[129 118 147 104 133 125 150] --> 118

[[108 135 150 103 116]
 [153 109 149 111 122]
 [148 111 104 131 116]] --> 111

[121 151 144 126 129 122] --> 151

[145 156 129 145 143 135 121] --> 156

[[120 107 112 111 114]
 [152 120 102 139 133]] --> 120

[111 119 135 156] --> 119

[145 103 130 121] --> 103

[139 124 101 150] --> 124

[139 103 121 136 151 116 106] --> 103
---
{"in": [108, 107, 102, 122, 153], "out": "108, 153"}
{"in": [136, 128, 132, 149], "out": "136, 149"}
{"in": [157, 118, 128, 135, 127], "out": "157, 127"}
{"in": [[129, 113, 141, 150, 123, 121], [124, 126, 116, 138, 143, 138], [131, 148, 136, 105, 142, 129]], "out": "129, 129"}
{"in": [[122, 121, 122, 140, 126, 128, 114], [114, 124, 123, 154, 137, 142, 133]], "out": "122, 133"}
{"in": [[117, 105, 123, 126, 134, 151, 99], [129, 121, 125, 129, 129, 134, 117]], "out": "117, 117"}
---
[[136 126 130 141 128 116]
 [133 129 124 140 136 121]
 [120 151 129 109 131 149]] ==> 120

[[129 127 120 125 129]
 [139 120 123 111 149]
 [133 124 123 133 126]] ==> 133

[[128 152 120 114 154 101]
 [115 104 107 155 158 117]
 [114 104 127 146 138 148]] ==> 114

[[133 131 135 146]
 [133 131 130 152]
 [132 133 132 151]] ==> 132

[[107 144 103 124 105]
 [138 112 125 120 143]
 [113 130 118 124 115]] ==> 113

[[149 123 111 138 109 125]
 [129 136 135 127 130 124]
 [114 138 127 132 131 125]] ==> 114
---
array([153, 128, 149, 137, 126]) ==> 153
array([136, 146, 109, 156, 146, 135]) ==> 136
array([ 99, 145, 106, 129]) ==> 99
array([106, 117, 113, 119, 123, 120]) ==> 106
array([140, 138, 121, 135, 127, 130, 152]) ==> 140
array([129, 134, 136, 128, 124,  98]) ==> 129
---
[118 107 104 103] result: 118
[140 142 145 109 105] result: 140
[153 149 134 129 124] result: 153
[152 108 131 126] result: 152
[135 128 151 130 120] result: 135
[155 137 123 113 135 143 115] result: 155
---
[138 142 153 148 144] → 148

[[133 142 125 114 131]
 [132 149 150 134 113]
 [140 122 125 140 114]] → 114

[[152 112 143 134 132]
 [126 129 126 128 124]] → 134

[108 150 146 120 126] → 120

[[120 116 134 120 146]
 [135 131 135 133 133]
 [111 105 152 112 119]] → 120

[[137 151 136 131 139]
 [137 150 134 129 137]] → 131

[ 99 123 137 138 114] → 138

[145 119 104 134 123] → 134

[[150 150 129 123 134]
 [138 139 119 132 122]] → 123
---
[[108 102 108 112 146 146]
 [116 149 136 149 109 104]
 [109 141 135 148 111 148]] ==> 111

[[107 151 120 141]
 [110 150 116 139]
 [109 150 118 140]] ==> 118

[[117 139 105 120]
 [130 127 133 130]
 [136 127 134 129]] ==> 134

[[128 143 128 143 136 135 138]
 [142 137 129 149 136 138 147]
 [128 129 128 152 129 138 139]] ==> 138

[[115 112 139 155]
 [139 138 138 114]
 [132 134 121 116]] ==> 121

[[125 118 123 146 150]
 [110 132 120 116 155]
 [139 120 148 128 118]] ==> 128

[[123 117 139 105]
 [115 136 149 131]
 [131 113 121 104]] ==> 121

[[132 131 143 111 103 135 122]
 [139 131 145 124 130 144 127]
 [136 126 145 125 138 107 149]] ==> 107

[[118 121 132 134 129 123 137]
 [128 126 139 129 129 106 124]
 [134 126 127 138 123 130 103]] ==> 130

[[113 152 136 109 104]
 [127 148 136 109 111]
 [140 148 134 105 115]] ==> 105
---
Q:
[[124 108 107 148 111]
 [108 110 112 145 155]]
A: 110

Q:
[[139 127 108 144]
 [108 127 148 103]
 [112 109 113 144]]
A: 127

Q:
[[120 145 134 119 120 134 121]
 [116 119 107 133 129 134 146]]
A: 119

Q:
[[119 126 136 121 113 153 112]
 [124 121 119 112 111 130 145]
 [148 122 125 137 140 114 143]]
A: 121

Q:
[[147 118 138 114 102]
 [117 105 119 148 109]]
A: 105

Q:
[[153 137 114 136 142 107 133]
 [115 115 118 131 130 124 134]
 [122 117 135 133 128 134 119]]
A: 115
